Rotation paths and how fast each direction turns (degrees a step):
Each turn is a multiple of 5 degrees from 10 to 175, or 0.
Each row of a path follows its step; steps can be skipped.
Path 1:
step 0: [ 44.2 -32.1 -10.3  24.0  -2.1  16.1  33.1  -2.2  27.1  -5.3  12.3  14.0
 -26.6   2.0 -15.8  11.0 -25.1  14.9 -12.2  22.5  14.7 -16.0 -23.2   0.4
  -4.9   8.9 -27.1   4.1  28.5  -0.3  21.8  14.4  -5.5]
step 1: [ 19.9   2.1 -12.2  18.1 -12.7  39.2  -4.2 -11.3  11.0 -18.2 -10.4  37.3
 -32.0  14.0 -14.0   3.9 -15.0  17.0  15.1  19.3  -9.6  -5.1  13.6  15.5
  22.8 -23.0   3.3  -4.3  52.3   5.9 -16.3   5.8  -8.6]
step 3: [  1.1   6.6 -30.5  29.2  -2.7  -7.7  40.2  -2.4  -4.0 -31.1  -3.3  11.8
 -35.0 -10.9 -12.8  -3.3   0.9  20.3  23.3  25.2 -16.7 -18.3  -0.8  20.0
  16.9  -3.5  -6.1  19.4  41.2 -28.2 -17.5  -1.7  -1.5]
step 4: [ 16.3  -5.8  -2.7  11.6  -9.9  25.7  26.6  -7.7  21.7  -7.8   5.9  -3.1
 -58.0  16.0  -7.8   1.3 -18.6 -17.5  11.2  12.1  -0.6 -20.6  12.1  14.0
 -33.7   6.0  18.7   3.9  10.0 -29.6 -19.2  24.3  29.1]
step 5: [ -8.9  26.9  19.6  14.8   9.4  26.7  19.6 -12.4 -19.7 -29.7   3.7  20.6
 -19.2   2.7  -8.2 -18.9  11.9  26.9  22.4  24.6 -11.3  14.4  12.1  24.4
 -14.5  -5.3  -6.5  -1.9  21.2 -41.9 -16.1  16.8  21.6]
step 6: [  4.5  -8.9  12.3  47.5  -0.8   9.0  43.3  10.7  -3.5 -11.4  -1.2 -14.9
 -35.3  -4.8  11.0  -7.3 -26.6   9.6   5.2  21.5   7.4  -2.0 -28.6  26.1
 -33.6  -9.5  -1.2  -8.8 -16.2 -31.3  -9.4   0.6  16.4]
step 7: [ 10.1  21.2 -17.0  22.9  15.0  31.4  18.8  12.3 -27.7 -20.1   1.4  13.6
 -29.8  23.0   4.4 -23.2  -1.7  33.0  -3.6  10.7  -4.4  13.0  -9.6 -23.1
 -37.8  -8.9  17.6   2.3  30.9 -15.0 -19.0  -8.8  10.6]
step 9: [  7.2 -17.7 -16.8  23.0  22.3  28.9  21.0 -17.0 -42.3 -33.0   1.4  27.0
   2.2 -10.8  17.6  -7.0 -23.1  22.3   7.9   7.7   0.4  23.8 -26.3   3.3
 -14.3  12.6 -14.5  17.7  14.2 -12.3 -14.9 -27.3  -1.3]
step 10: [  8.7 -30.4 -20.0  25.0  -6.4  25.2   6.8  -0.3   8.6   7.1 -27.2   3.5
 -36.7   3.9  42.0 -26.5 -30.0   4.3 -18.8  29.5   1.1  21.1  -1.4   8.0
 -16.3  21.8   9.5  19.0  11.7  10.1 -17.1  -5.5   7.7]
step 12: [ 11.5 -20.3  -5.8  29.7 -41.0  41.1   5.9  -3.0  -8.2  -9.6 -27.5  10.5
 -15.0 -16.1  24.6  -4.0 -29.9   8.8  -2.3  10.6   1.8  12.3   6.0  44.6
  22.0  18.5   4.4  -0.8 -10.5 -16.2  -7.3  -6.5  -9.6]
Directions:
[  6.5   9.5   5.6   5.7  -7.7   0.4  -5.2  14.5  -1.3  -4.6  -9.6  -0.2
   6.0  -2.3  -7.1   3.8  -9.9  11.5   9.5  -5.2   7.7  -5.9 -10.5 -10.0
   1.3  -0.8   9.2  -8.3   3.7   5.5  -2.5  -1.5  -6.9]
60
[ -0.8  -1.8  -6.7   1.6 -12.4  -4.2   0.0  -4.4  20.7  -7.0  -7.3  10.7
   2.4  -2.7   0.1  13.3   1.6   4.7   4.6  -0.6  -2.8  -1.3  12.9   2.2
   5.0   9.8   5.1   9.4  -2.8  -6.8  -0.6  -1.4  -5.6]
35
[-11.8   2.7   2.1  -6.3 -15.9  -2.6   6.1  -1.3  -9.4  -4.4   0.4  -9.1
 -11.9  -2.0 -15.1  -3.6  -6.1   4.6  -0.4  -5.9   1.7  -8.5  14.3   4.4
   1.4   4.1  -6.8  -0.5  -0.7   7.0  -2.1  -1.1   6.7]
35
[ 14.4  -0.6   5.5  -7.5  -1.1   6.3   9.8   3.0   7.5  12.4 -14.4  -5.5
  -7.5 -12.1   4.0  -0.7   0.3   0.7   6.9  -8.1  -9.0   2.0  -2.0   3.8
  -3.6  -1.4  -0.4   3.3  -7.1   6.1  10.2  -0.3   9.2]
175
[  1.0  -6.4 -15.3   3.5  -3.1   9.1   0.4  -3.1  -6.4  -1.6   2.4   0.1
  -7.8   4.7   0.8  12.5  -7.1  -8.6   0.4 -12.3  -3.6  -5.5  -3.6   2.8
   0.8 -17.2   7.2   0.3  -6.1  -0.2  -2.2 -14.2  -3.5]
125
[ 10.2   0.1  -4.7  -5.2   2.8   1.7   1.0  -4.7  -1.2  -7.6  16.6   0.6
   4.4  -3.2  -8.5   3.9  -2.7   6.9   2.6 -15.9   4.2   6.7  -2.4 -14.0
  -9.2   4.2  -8.2   9.5  -0.3  -7.6   6.3   3.4   5.8]
170
[ -6.4 -12.5   6.7  10.3   1.1  -3.2  -8.5   4.7   7.7  10.6  11.2   5.6
 -10.1   1.0   5.2 -12.7  -6.9   0.7   8.3 -14.9  -2.5  -7.8  -0.5   0.7
  -1.0   7.5  -0.4  -3.3  -4.3  -3.2   0.4   3.3  -6.3]
170
[ 15.4  -0.8  11.6   4.4   3.4   9.9   5.7  -5.5  -5.8   0.8   2.0   9.0
   9.8   6.6  -5.2   3.0   0.0  -8.5  -0.5  -6.4  -4.3  -2.7  12.8   1.0
   8.2   8.9   1.1 -12.1  -3.8   1.8 -11.2   1.1   4.8]
100
Path 2:
step 0: [-47.4 -52.4   2.8  11.5  31.7  -7.2   2.1 -16.1 -28.5  21.2  22.7   0.4
 -17.0  22.5  -5.4  -2.1  13.5  -8.3  -7.2   7.8  -3.5   5.0 -28.3   9.3
  -7.1  -9.5   1.4 -23.4  -8.8  13.6   6.7 -35.4  11.9]
step 1: [ -5.8  -8.7  -5.9  25.6 -18.9   5.9 -22.0  31.2   9.5  -6.5 -38.1 -16.0
  13.7  10.6 -15.9   7.6  31.2 -24.3 -14.6 -15.5 -21.4 -18.5  -0.2 -10.4
  -8.0   5.4  20.5 -55.7   7.6 -10.8  20.9  10.6  12.0]
step 2: [ 10.6  51.1 -14.4 -31.0 -12.1 -24.4 -10.7 -16.1  27.3   9.2 -14.8   0.0
  13.2 -18.4  -1.8   2.7  -4.2 -26.2  12.6  40.3 -10.4 -20.8  14.6   3.0
  11.2  -7.0 -18.2  -2.7   8.6 -30.8   1.2  23.6  28.6]
step 4: [ 14.3 -32.0  -5.8  35.3 -22.9  -9.1 -17.3  48.2 -12.1   1.6  14.4 -11.8
 -19.4 -12.9 -33.7  -2.1 -21.2   4.9  -6.0 -11.2   2.5  23.7   0.4 -17.5
  -4.5   7.4 -18.0  13.7   3.3  20.3  19.7 -10.4 -41.9]
step 5: [-21.3  14.9   5.4 -27.4 -19.0 -52.1 -33.0 -21.8 -13.3 -16.3 -28.5   2.8
   0.8 -18.0  25.6  17.1 -12.1  -4.8  -0.9 -13.2  -2.3  -0.8   4.7  -1.3
 -23.3 -10.2  -6.1 -18.7   0.4  19.7  -1.6 -38.1 -34.5]
step 6: [-33.3  -0.1  -6.0   5.4   4.6  12.5  14.6  -7.5  21.2 -20.8 -23.2  20.7
   8.4  -1.7  49.3 -12.0  24.4   6.9   1.1   5.3  27.6 -41.3  13.9  18.4
 -13.1   2.5  12.5   4.2   2.5  25.2 -23.8  41.8  -8.6]
step 7: [ 11.1  23.4 -17.8  15.6   4.3  15.8   3.1   7.9  11.0 -29.6  33.2   6.5
   5.0   8.9 -17.1 -36.7   9.1   9.8 -12.0  25.8 -13.9  26.3   8.2   3.9
  27.2  14.5  24.9  20.5 -13.2 -29.7 -12.5  34.7 -31.0]
step 8: [ 26.7  11.0  28.0 -18.1  14.9  -8.3 -11.3 -11.0 -35.4   9.4   5.8  -3.0
   2.5   5.9  -5.4  12.2  -3.5  48.7   0.4 -20.0  -0.6   1.7 -32.0 -11.5
  29.9 -21.0  -5.7  21.3 -20.1 -41.8   0.2 -27.4 -18.2]
step 11: [ 34.2  44.5  -0.1 -19.4 -21.2  18.8 -12.4   1.2  -5.7  25.9 -13.2   9.8
   0.1 -16.8  -1.4  12.1   2.7  20.1  -5.5   8.2 -18.2 -32.2  -3.3  -5.0
 -16.0  26.9  30.8  -1.0  23.1 -26.2 -23.7  13.1  33.0]
step 12: [ 25.3  -9.5   2.5 -17.5   3.9   0.1   7.8 -11.1 -15.8   4.9  16.7  -0.3
 -20.2  -4.9 -18.9 -16.9 -15.9 -21.7  -8.3  15.2  41.4  25.7 -17.5  -4.0
  -9.8 -28.0 -14.9  44.8  12.1   0.1 -17.9  27.9  46.6]
Directions:
[  0.9   3.8 -11.2   0.3   4.8   8.8  -3.7  -7.8  -5.3   4.3   3.5  -6.3
  -3.1  16.4  -7.7   3.4  11.5   3.0   6.1   1.6  -0.9  -9.1  -1.5   7.6
  11.1 -11.2   8.6  -7.0   0.0  -5.3  10.3  -4.8   3.0]
40
[  3.7  -6.1   5.4   5.6   1.0  14.6  -1.2   9.5  -7.1 -12.4  11.2   5.1
  -5.8  -3.2  -3.8  -1.2   4.7  -0.1  -6.4   2.5 -10.2   3.5  11.1  10.0
  -3.2   3.6  -7.9 -14.4   2.1  -5.1   2.7   2.7  -6.7]
115
[-13.6  -7.4  -6.7  10.2  -0.3   4.0  15.9   3.0   7.6   1.0   7.1   2.7
  -1.3   2.6  -1.4   3.6 -16.5  -0.6  -8.0   6.4  -6.8  -8.2  -3.0   7.5
   0.8   2.0  10.1   5.4 -10.5   1.8   2.3  -1.6   0.1]
110
[  5.1  14.1  -2.5  -1.7   2.0   8.8   7.2  -1.9  -2.3 -18.0   5.2  13.8
  -0.1  -3.9   1.6   4.6   6.7   4.9  -6.6  -9.2   8.4  -1.4  -7.5  -3.3
   1.2   1.1   7.6  11.2   0.8   2.9   0.0 -10.3  -5.4]
25
[ -8.8  -5.7  -2.7  11.7   3.4  -4.6  -0.5 -10.1 -13.4  -7.9  -3.3   7.4
  10.3  -8.8  -3.2 -12.7   5.2  -4.5   1.7  -7.9  -8.2  -5.0  -0.4  -7.4
   6.9  -3.4  -1.2   2.6  -8.0  -9.6  -1.6   6.1   7.0]
55
Path 3:
step 0: [ 10.6  22.4  -9.3 -26.8  -5.8   0.1  -0.8  23.6   8.0  14.6  -4.5   2.9
  11.8  -2.8  22.3 -25.3  50.8  28.2   3.3 -16.9  26.2 -10.6   1.9  -4.4
 -14.0 -17.6   2.5  -9.2   2.3  -6.8  31.8  20.5 -11.0]
step 1: [ 26.9 -37.6   6.9 -13.5  -4.4  -4.5   0.1   7.8  11.6  12.9  50.7   4.6
  -7.0  23.3  31.4  15.9  -8.5  27.1   4.2  25.4 -19.9 -10.1  10.6  -2.4
 -16.5   1.6   6.6   0.8  -0.4 -11.4 -15.5   4.4  -5.7]
step 2: [-21.4 -25.2   1.5  14.3  10.0  10.0 -19.4 -40.8  33.1  -9.9  -4.3   8.1
 -16.5   5.0  -8.5  -9.8   8.3 -20.1 -30.6  -6.9 -39.3   9.1   8.9   7.9
 -19.6  -0.5  18.9  17.6   2.6  11.2  16.7  16.1  -0.2]
step 4: [  9.3  29.9 -21.2  -2.9   4.3 -10.5   6.2  18.3 -15.3  17.3   6.9  14.7
 -36.9  45.1  -3.4   3.7   7.3  13.0  26.4 -24.4  -7.8   1.9  11.2  -4.9
 -10.7 -12.8  -2.0  -9.4 -15.3 -35.1  -6.3  20.4  -5.9]
step 5: [-14.5 -23.9 -18.3 -15.3  23.3 -11.9 -17.8 -20.9   0.8  13.9  30.4   2.4
   1.3 -23.5  43.0 -12.2 -20.9   6.1 -10.5 -25.4   1.0  -3.9  -0.5   8.6
   3.0 -10.6  16.3  17.1  20.9 -33.8   1.6  -0.5  -8.6]
step 7: [ 15.3  -6.4 -10.6  14.3  11.7  -2.5  19.2  28.4  16.3  17.8 -24.4  19.8
   1.2   5.0   8.9 -36.4  21.4   5.0   2.6 -20.2  -2.5  19.4  13.3  -7.9
 -18.7  24.1   7.3 -17.7 -37.3  15.4  26.9  -6.7 -18.4]
step 8: [ 17.7 -15.5  -0.3 -16.2 -23.7  19.4  -4.1 -16.6 -23.1  26.6  -0.4  29.6
  -9.9   9.1   9.8  -5.5   4.8  24.5   7.5   8.4 -31.2 -18.8   6.8 -10.2
  -0.1 -15.1   0.8   3.5  -0.5 -28.9 -18.4 -34.2 -26.0]
step 9: [-24.0   1.8 -16.3  -5.2 -15.6   7.8 -10.1 -32.6   4.2   5.7  16.3   5.9
 -24.6 -13.0  -1.4  25.5  24.8  -1.5  -4.0   2.0  10.1  12.2  18.8 -14.1
 -27.0 -17.0  29.9  24.9  21.9 -13.9  31.5  17.0  17.9]
step 11: [ -5.8  23.2  -9.0   9.6  28.1 -13.6  -2.1  -4.4 -32.2   9.5 -19.5  13.5
 -19.2  25.7 -25.7 -26.5  -5.1 -23.3  -2.7 -19.9 -33.0 -10.3  -8.9   0.4
   2.8  -6.2   9.3  -5.1 -10.2   1.5  11.0  -2.0 -39.8]
step 12: [  7.3  15.3 -18.2 -40.7 -10.3 -14.1  -9.0  -4.8   1.0  28.6   6.9  -7.5
  14.3 -32.6  16.8 -10.8  20.8  15.2  15.4 -16.3  23.1 -20.3  -4.2 -13.9
  14.2 -17.4  14.9   4.3   7.3 -16.9  26.8 -21.3 -24.2]
Directions:
[ -2.0  -6.9  10.6   2.2  -3.4   3.9   8.0  -0.6  -0.8   3.9   5.1  -4.3
  -4.7  -5.8   3.8  10.5  -3.1   8.9  -8.5  -6.6   8.9  -7.7  -4.5 -14.3
  -3.0  -7.9   6.1  -5.6   2.8 -15.3  -4.2  11.8  -3.8]
90
[ -4.2   3.1   2.6   3.0   9.6  -3.7   1.8   7.2   4.0  -4.6  18.7   6.1
   9.1 -11.0   3.1  -7.4  10.1   4.3  -1.0  -2.3   3.5  -3.1  -4.1   4.3
  -2.3  -1.0  -2.6 -17.6  -0.9   4.0  -2.8  -9.7 -10.1]
55
[  8.2   3.5  18.9   4.8  -0.3   0.6   0.0  -8.7  -6.9   2.1  -5.2   7.6
  -4.6   4.3   6.6  -4.7  -4.1   0.2   0.7  -7.2  15.1   5.8   5.1   8.4
  -2.7 -10.5  -0.2  -4.5  -2.2  16.4   0.0   3.0   1.0]
100
[  2.1   2.4   1.3  20.1   1.1  -5.0  -4.1   3.0  -0.9 -11.3   0.7   5.5
  -7.3  -1.3 -11.4   0.1  12.4  -5.7   9.4  -4.9  -4.7  -2.7  -3.9   0.8
 -10.1  -8.6  -3.5   7.6   2.7  -5.4   7.2  11.4  -2.1]
155
[ -0.5   5.8  -1.6 -10.5  -0.1   0.6   8.4  -8.0  -1.6 -12.2  -2.5 -12.6
  -2.5   1.0  -3.6   5.1  14.0   7.9   1.9   6.5  17.1   3.2  -5.9   6.7
  -5.3   3.2   5.8   9.3   2.7   0.7   4.0  -4.4  -9.5]
120
[ -5.0   7.0   2.0   4.0   0.1   3.4   1.5  -0.5  -1.6   2.2  10.9   1.2
  -1.3  -4.0  10.0   2.0  -7.6  10.4   7.5   3.3  -4.3 -12.3   1.9  13.4
  -8.9   8.3   9.9   7.0  12.9   2.5   3.6   3.0  13.8]
90
[ 14.2  -2.2  -0.6   4.1   8.7 -11.0   0.9  -3.4   2.1  18.3  -5.7  -8.4
   7.2  -3.6   9.0   0.8   6.2  -3.4  -2.3   9.2  -0.4 -11.2  -6.8   1.6
  -2.5   4.3  -6.9   2.8   0.9   5.2   4.0   9.7  -8.1]
60
Path 4:
step 0: [ 28.2  12.1  23.8   6.7  27.8  -2.0  -8.8 -19.3  11.1  15.7 -19.6 -18.9
  13.8 -19.1 -27.5  28.5  17.8  -1.7 -14.0  -1.6   7.0 -60.6   5.6  10.9
  -8.0   8.8 -40.0   8.0 -22.8   5.3  -5.5  13.0   0.7]
step 3: [-18.5  -3.9  12.1  -3.4   5.1  12.8  -3.8  -4.7  -8.9 -19.7  -5.9  -1.3
 -27.0   0.4 -35.2 -24.4  26.0 -16.5  19.6   1.7 -25.4 -39.9 -27.3   9.7
 -15.4 -33.3 -25.0  -7.9 -23.3  -6.8 -29.5 -22.2  -9.4]
step 4: [ -3.6  -7.3   7.3  30.0   8.6 -18.2  -2.3 -23.4  -9.3  -3.7   7.9  -9.4
  -5.0 -24.1  -3.0  24.8 -15.0  33.0   5.3  -4.5   8.9 -22.9  29.3 -41.5
  -7.3   7.7 -14.7  -1.9 -14.8 -34.1 -33.3   9.7  30.5]
step 5: [ 15.2  15.4  -8.6  26.2  -3.7   4.8  -0.8 -21.2 -26.6 -28.0 -26.7  12.2
   4.6   8.9 -43.2 -40.6  17.7  11.7   5.2   0.5 -29.3  -2.2 -31.1   8.4
 -15.7 -16.3 -13.0 -28.1 -10.0  -9.9 -13.6 -20.2  -5.0]
step 6: [ -3.7  -8.6  12.1  17.8  25.6  25.4  14.7   0.2   5.8 -12.5  -1.7  -7.7
  -7.0 -18.3  23.3  44.2  13.0  15.9   2.1 -17.7  -0.3 -26.0  -4.0 -30.1
 -12.9 -14.8 -15.0   1.7 -32.3 -15.0 -40.7 -11.1  32.9]
step 7: [  2.8   1.3  -0.9  49.2 -12.1   1.3 -17.4  -7.7 -46.8   8.0 -22.1  13.6
   9.1 -19.0 -20.1 -46.7   8.3  -8.0  33.6   7.6  -3.4  -0.3 -12.3 -18.7
   2.2  -5.5 -12.1 -15.3   9.3 -30.1 -16.5   4.6   8.7]
step 8: [  1.9  10.5   4.8  25.8  20.4  20.2  24.1  -9.6   2.1 -39.8 -22.3   0.7
  30.3 -16.0   5.8  15.6  12.8  43.8 -14.4 -26.4   7.3  -3.2 -16.7   2.8
 -20.9  -4.5   0.4   8.1 -35.0   9.9 -18.8   0.6  30.5]
step 9: [ -6.1   6.8   9.7  27.7  -4.9  17.9   2.5  21.2 -31.3  27.2 -23.9   3.6
  -0.8 -14.7   1.8   3.4  29.9 -15.7  37.1   5.4 -18.5 -10.2 -41.6 -14.9
   9.8 -17.1  -4.4 -10.6   2.4 -49.4   2.1  -5.6   5.1]
step 11: [-29.5  35.0  14.5  11.7   6.2   3.1  20.0   0.1 -16.1  -7.2 -24.3 -13.3
  -1.5 -31.9  -8.0 -14.0  28.0  13.4  17.0  -1.8  -6.0  -5.0 -41.7   6.0
   5.0 -12.8  17.6  -7.1 -11.8 -38.4  38.6   8.6   0.0]
step 12: [ 10.3 -19.7  12.4  31.4 -12.1  -6.1  -3.0  26.2   3.2  16.2 -13.2   4.8
  43.0  -8.1 -21.9  50.2  14.6  10.5   5.6 -26.6  -4.9 -24.4  -6.8   4.8
  -4.3  11.5 -24.3  38.7  -8.5  -9.3 -14.2  -1.3  -0.5]
Directions:
[ -9.5   6.3  -0.1  -5.1   2.8   0.7  -7.9  13.4   0.2   2.6  -8.3   1.4
   6.3  -1.9  -5.9  -8.3 -17.9  -4.1   8.2  -6.1 -10.8   3.2   4.2   4.1
 -10.3  -7.6   4.5  -3.5   0.7  -4.3  -2.0 -12.3  -4.4]
175
[ -7.8  -6.1   3.1  -5.0   0.3   4.4   6.0   6.5 -12.0  12.4   3.3  -0.6
   1.1  -9.5  -3.8   6.3   2.6 -16.3  -1.0  12.1   5.9  -3.8   8.1  -3.2
  -0.8  -1.0  -5.7   4.0   2.7   3.8 -17.8  -0.9  -1.5]
120
[ -3.3  11.6   4.1 -13.1   2.6   4.7  -3.9   5.9   3.0 -11.4   6.7  -2.2
  -6.3 -12.0   4.8   7.8   1.4   9.5   6.4  -0.3  10.8   7.5   1.5  -2.8
  10.2   3.3   7.9  -7.2  -3.4  -9.2  -9.8  -1.0  -3.0]
155
[ -0.6   0.8  -2.7   3.6   6.0 -12.3  -7.0  -9.0  -7.3  -1.4  14.1   7.7
 -11.3  -0.3   4.7  -2.0  -2.0  -1.0 -12.6  -4.1 -10.0  -8.5   0.9  -0.3
  -2.8   5.9   1.8 -10.2  -5.0   0.8 -11.0 -12.0  -4.9]
25
